In the data rows, the value 500 means zero.
Here are some points:
[387 620 396 429 611 419 405 526 662 536 724 534 419 474 287 224]
[768 561 452 469 433 447 601 355 598 502 320 502 186 394 591 654]
[460 420 563 453 466 600 542 640 507 526 362 304 497 601 583 771]
[592 481 516 534 447 560 570 447 541 356 233 281 246 560 712 781]
[659 728 481 508 413 349 272 409 419 402 425 334 608 340 638 569]
[683 750 458 389 378 321 392 527 533 423 479 285 522 446 553 620]
[531 586 561 537 527 442 372 404 449 413 585 459 489 508 552 475]
[523 435 544 527 527 597 725 471 739 411 249 340 136 614 567 707]
[678 647 574 574 439 403 315 325 416 493 487 616 559 589 577 497]
[391 643 342 526 393 426 367 627 436 592 617 407 596 483 314 361]
[673 615 479 430 284 358 454 574 664 701 753 626 466 526 413 314]
[606 308 564 444 392 609 596 620 506 609 449 614 455 463 558 661]
[582 498 633 346 482 418 449 532 495 545 728 580 767 410 569 365]
[443 531 496 620 677 558 467 304 450 283 349 404 367 550 503 587]
[437 478 473 512 566 599 443 571 335 369 446 415 611 485 508 517]
[379 713 322 563 485 421 359 520 490 383 407 271 599 606 487 550]
[593 558 529 449 414 457 510 549 535 531 441 471 492 583 531 587]
[449 397 521 543 542 602 491 511 448 320 350 354 303 465 652 761]
[468 608 435 589 497 401 509 470 452 454 401 503 439 559 527 576]
[626 769 503 377 490 314 396 463 394 378 568 433 553 599 554 507]
[390 446 556 471 530 519 516 572 575 541 599 515 485 520 387 365]
[345 456 456 671 724 659 672 376 313 206 278 355 311 533 633 592]
[552 443 477 427 374 486 622 594 545 630 616 655 461 574 438 393]
[472 589 443 517 546 455 297 362 494 557 481 424 627 529 430 513]
[507 687 506 509 428 275 134 383 353 649 805 716 868 443 250 138]
[329 488 269 705 512 534 529 408 691 511 361 504 389 422 391 289]
[456 451 540 539 629 534 355 341 337 449 564 545 520 456 552 566]
[541 614 344 578 417 470 591 503 652 514 287 405 411 585 527 559]
[508 443 589 575 539 612 678 512 406 395 333 462 455 587 644 617]
[365 403 384 554 509 589 590 523 611 576 420 483 401 483 389 435]
[498 380 527 580 417 621 455 547 511 569 455 472 398 611 529 715]
[630 533 640 415 362 365 322 515 411 490 576 544 692 522 548 580]
[602 362 563 356 399 511 641 586 803 737 645 753 377 436 284 242]
[380 565 380 586 381 475 396 623 459 555 575 424 606 558 379 489]
[423 376 625 489 529 605 550 688 416 512 453 456 632 506 584 747]
10 more points follow, each with its number after it:
[512 443 569 628 465 570 510 424 502 388 347 554 536 639 606 550] 0
[231 302 402 540 655 649 740 606 726 558 524 580 336 380 223 209] 1
[923 671 523 220 132 257 530 655 707 840 747 601 359 520 463 535] 2
[489 679 340 565 564 510 486 437 314 278 313 246 521 472 560 609] 3
[707 544 718 521 451 445 465 336 367 416 394 526 544 605 656 673] 4
[569 603 590 442 411 391 355 499 359 537 613 511 640 606 432 496] 5
[484 331 495 530 420 598 664 607 585 509 352 597 430 487 448 586] 6
[999 878 539 195 142 109 353 474 541 501 475 434 380 458 695 703] 7
[079 137 392 636 768 783 649 497 568 646 682 616 501 290 262 190] 8
[464 515 432 539 579 528 559 471 459 515 581 576 612 428 454 265] 9
Which of these numbered points is nearest to each point below, ignoring the direction in which the first points spread most? Its number follows each.
[475 386 305 360 408 491 671 610 795 682 681 582 181 320 279 194] > 1
[000 000 435 831 961 967 519 495 285 471 656 660 745 448 190 190] > 8
[473 420 568 587 511 552 600 467 517 423 372 506 352 612 594 605] > 0
[581 414 568 265 430 462 559 676 725 726 665 586 507 382 434 461] > 6
[438 516 553 438 580 574 566 598 416 411 450 222 469 604 656 779] > 5
[389 373 463 430 500 550 714 643 707 666 689 538 378 375 356 292] > 1
[452 687 309 681 518 472 418 401 441 360 243 315 624 525 515 567] > 3
[212 283 470 527 760 719 594 576 610 484 486 507 500 461 384 347] > 1
[545 532 520 573 436 489 502 412 437 473 449 394 437 505 572 648] > 5
[611 594 423 442 373 479 538 659 543 494 440 355 449 556 589 711] > 5
[537 513 420 516 552 531 610 473 454 537 539 618 502 443 526 290] > 9
[553 614 405 652 424 439 494 412 535 470 435 483 499 575 587 479] > 0
[410 332 453 461 573 634 756 574 602 668 668 649 335 480 441 330] > 1
[547 567 600 351 505 358 458 523 497 559 641 510 527 515 546 549] > 5
[460 465 561 599 624 570 384 315 304 324 396 515 692 476 562 527] > 0
[430 359 527 514 484 566 639 600 538 502 434 589 478 540 418 539] > 6
[914 672 692 474 385 358 349 247 287 331 323 473 555 591 894 850] > 4
[560 507 546 504 473 474 475 422 476 515 527 592 483 512 503 441] > 0
[948 633 701 156 212 279 431 616 502 664 749 613 438 513 572 600] > 2
[339 504 426 528 606 525 486 535 482 416 583 436 575 446 515 393] > 9
[413 712 478 780 534 367 208 220 184 225 435 373 674 497 632 505] > 3
[506 543 488 498 616 456 392 390 459 514 704 574 580 364 396 255] > 9
[475 695 379 633 419 409 296 414 452 324 347 381 653 534 436 405] > 3
[390 377 347 541 609 620 599 412 625 697 651 701 552 453 281 209] > 1
[468 556 362 461 557 490 555 538 571 473 443 460 569 427 426 347] > 9
[352 410 485 618 493 554 479 526 429 416 426 553 507 583 467 554] > 0
[000 195 328 615 900 860 823 715 515 587 532 410 547 419 318 308] > 8
[360 472 389 374 596 513 485 581 667 689 707 563 518 424 250 243] > 1
[350 238 546 530 628 734 722 624 662 550 462 546 406 425 489 448] > 1
[286 531 386 652 559 527 530 508 494 451 542 401 478 457 503 320] > 9
[447 564 409 606 650 604 623 436 401 190 095 176 241 559 725 898] > 3
[285 435 444 509 656 597 511 513 546 439 552 375 436 519 401 439] > 9
[271 261 582 533 689 626 345 448 558 646 762 741 708 319 326 217] > 8
[399 640 469 684 534 442 387 418 315 194 380 314 464 581 671 630] > 3
[370 440 493 483 682 620 510 472 554 436 420 336 422 444 502 567] > 9
[297 508 400 639 627 520 521 487 503 486 511 503 555 493 412 423] > 9
[235 488 413 478 649 522 359 573 392 405 532 343 602 409 402 525] > 3
[525 633 380 472 438 376 345 476 583 510 541 570 577 572 423 368] > 0
[504 436 575 413 454 525 536 565 488 570 580 390 473 514 548 571] > 5
[601 585 388 211 356 267 416 634 859 956 999 864 636 361 040 000] > 6
[584 553 412 530 411 526 528 539 452 452 329 418 362 523 609 667] > 5
